In the data rows, zero lies at 4.5, halfway between 4 and 5.
Here are some points, each followed by its number:
tensor([4, 5, 5, 5, 5, 3, 0, 0, 5, 8, 7, 5, 5, 4, 3, 5, 7, 6, 5, 5, 6, 4,
        3, 3, 2, 3, 5, 7, 6, 4, 4, 5]) 0
tensor([1, 4, 6, 3, 3, 6, 7, 5, 7, 9, 6, 2, 5, 8, 5, 0, 2, 5, 4, 3, 3, 4,
        5, 5, 4, 4, 4, 4, 5, 6, 5, 3]) 1
tensor([6, 3, 3, 6, 6, 3, 0, 1, 3, 4, 5, 7, 6, 3, 2, 3, 6, 7, 5, 3, 3, 5,
        5, 5, 6, 6, 6, 7, 6, 2, 2, 4]) 2
tensor([8, 4, 2, 5, 7, 4, 2, 4, 4, 3, 4, 6, 3, 1, 2, 4, 5, 6, 8, 6, 5, 6,
        6, 5, 4, 5, 4, 4, 5, 6, 5, 4]) 3
tensor([1, 6, 6, 4, 4, 6, 5, 6, 8, 8, 5, 2, 2, 5, 6, 3, 1, 3, 8, 6, 5, 5,
        4, 3, 5, 6, 3, 2, 5, 8, 5, 1]) 4
tensor([7, 3, 4, 7, 5, 2, 3, 3, 1, 3, 7, 7, 5, 3, 3, 3, 5, 6, 5, 4, 3, 4,
        6, 6, 6, 4, 5, 7, 6, 3, 4, 5]) 5
tensor([2, 5, 6, 3, 1, 4, 9, 8, 6, 6, 5, 2, 2, 6, 5, 1, 1, 4, 8, 6, 5, 4,
        5, 5, 6, 6, 4, 1, 2, 6, 7, 5]) 6
tensor([0, 5, 8, 5, 2, 5, 9, 8, 4, 3, 2, 2, 6, 9, 6, 3, 3, 3, 2, 3, 4, 5,
        6, 6, 5, 6, 6, 4, 3, 7, 7, 1]) 7
tensor([4, 5, 5, 5, 7, 4, 0, 0, 4, 6, 4, 4, 4, 2, 4, 6, 7, 7, 6, 6, 5, 6,
        4, 2, 5, 6, 5, 5, 6, 4, 3, 5]) 8
tensor([4, 4, 5, 6, 5, 3, 2, 3, 4, 5, 6, 6, 4, 1, 1, 4, 7, 7, 8, 7, 7, 5,
        4, 5, 6, 5, 4, 3, 2, 2, 4, 7]) 9
tensor([6, 4, 3, 5, 6, 3, 0, 0, 3, 3, 4, 5, 5, 3, 2, 5, 7, 8, 7, 4, 3, 5,
        7, 8, 6, 6, 6, 7, 5, 3, 2, 3]) 10
tensor([3, 2, 4, 7, 6, 3, 2, 3, 5, 5, 6, 6, 4, 2, 3, 5, 7, 6, 4, 5, 5, 4,
        2, 3, 5, 6, 6, 5, 4, 4, 4, 5]) 11
tensor([4, 4, 5, 8, 7, 3, 0, 3, 7, 7, 6, 5, 5, 2, 2, 5, 8, 7, 6, 5, 7, 6,
        5, 3, 4, 4, 4, 4, 3, 3, 3, 3]) 12
tensor([4, 3, 4, 7, 6, 3, 4, 6, 6, 5, 6, 6, 3, 2, 5, 7, 6, 4, 5, 5, 6, 4,
        3, 3, 5, 5, 3, 2, 3, 4, 4, 5]) 13
tensor([5, 4, 4, 5, 3, 2, 2, 3, 4, 5, 6, 5, 3, 1, 3, 4, 6, 7, 7, 7, 5, 4,
        6, 6, 5, 4, 5, 7, 6, 2, 3, 7]) 14
Which three points above are nearest to each new point by angle, seen from the average point of the numbered points? Their numbers follow each, nearest first.
tensor([4, 1, 3, 5, 3, 3, 8, 6, 0, 1, 7, 9, 5, 3, 3, 4, 5, 6, 5, 7, 5, 3,
        5, 7, 4, 2, 5, 5, 2, 3, 6, 8]) 5 14 9
tensor([8, 7, 4, 2, 4, 9, 9, 6, 1, 0, 0, 3, 6, 7, 8, 6, 4, 1, 0, 3, 6, 5,
        2, 4, 5, 4, 3, 4, 5, 4, 5, 8]) 7 6 1
tensor([7, 6, 4, 5, 6, 7, 7, 4, 2, 2, 4, 4, 5, 6, 5, 5, 6, 5, 5, 5, 5, 2,
        2, 4, 4, 4, 5, 5, 3, 2, 4, 6]) 7 5 13
tensor([5, 4, 5, 5, 4, 5, 8, 5, 2, 1, 3, 5, 7, 6, 6, 5, 5, 3, 0, 3, 4, 4,
        5, 6, 4, 2, 4, 8, 6, 3, 4, 7]) 7 5 1
tensor([5, 1, 3, 7, 5, 2, 4, 6, 5, 6, 8, 7, 2, 2, 4, 6, 6, 6, 6, 5, 4, 4,
        5, 5, 3, 2, 4, 4, 3, 3, 4, 5]) 13 11 14
tensor([4, 1, 3, 6, 5, 5, 9, 9, 2, 1, 4, 6, 5, 5, 7, 7, 5, 3, 2, 4, 4, 2,
        3, 5, 3, 3, 7, 5, 2, 3, 6, 6]) 7 13 6
tensor([3, 4, 6, 5, 3, 4, 7, 6, 5, 5, 4, 2, 3, 6, 5, 1, 1, 5, 6, 4, 2, 4,
        7, 6, 5, 6, 7, 4, 4, 8, 6, 0]) 7 6 1
tensor([4, 2, 2, 5, 6, 4, 2, 4, 5, 5, 7, 7, 4, 1, 3, 6, 6, 6, 8, 6, 4, 3,
        5, 5, 4, 3, 4, 5, 4, 5, 4, 4]) 3 13 14
tensor([4, 4, 5, 5, 5, 5, 6, 5, 3, 3, 4, 5, 4, 4, 7, 8, 6, 4, 3, 6, 7, 4,
        1, 1, 4, 6, 5, 3, 3, 3, 5, 7]) 13 11 7
tensor([7, 3, 2, 5, 5, 3, 4, 6, 5, 5, 7, 6, 4, 3, 4, 6, 5, 4, 5, 5, 6, 4,
        3, 4, 5, 4, 3, 3, 3, 5, 6, 6]) 13 3 11
tensor([6, 4, 3, 4, 4, 6, 8, 5, 1, 0, 4, 7, 7, 6, 5, 5, 3, 0, 0, 3, 4, 3,
        5, 7, 4, 2, 5, 7, 6, 5, 6, 7]) 7 5 1
tensor([8, 5, 3, 6, 7, 2, 0, 2, 6, 7, 7, 5, 1, 0, 0, 4, 6, 6, 8, 7, 5, 4,
        6, 7, 5, 3, 3, 4, 4, 5, 5, 4]) 3 9 14
tensor([5, 2, 2, 3, 4, 5, 6, 5, 3, 4, 6, 6, 5, 4, 5, 5, 5, 6, 6, 7, 6, 4,
        2, 3, 3, 3, 3, 3, 2, 3, 6, 9]) 13 9 6
tensor([5, 5, 4, 4, 5, 5, 3, 2, 3, 4, 4, 5, 7, 7, 6, 6, 6, 4, 0, 2, 5, 5,
        3, 4, 5, 5, 4, 5, 6, 4, 5, 6]) 7 0 2
tensor([7, 6, 4, 4, 5, 5, 4, 4, 6, 5, 3, 5, 7, 5, 4, 6, 6, 3, 1, 2, 3, 3,
        4, 6, 5, 4, 4, 6, 5, 4, 4, 5]) 7 1 2
tensor([7, 6, 3, 4, 6, 6, 3, 3, 5, 5, 4, 5, 4, 5, 7, 8, 5, 2, 3, 4, 5, 4,
        3, 3, 3, 4, 4, 4, 6, 6, 5, 4]) 13 0 4
tensor([2, 6, 7, 5, 3, 3, 5, 5, 5, 5, 4, 2, 4, 7, 4, 0, 1, 4, 5, 3, 3, 5,
        6, 5, 6, 7, 6, 5, 6, 7, 5, 1]) 7 1 4
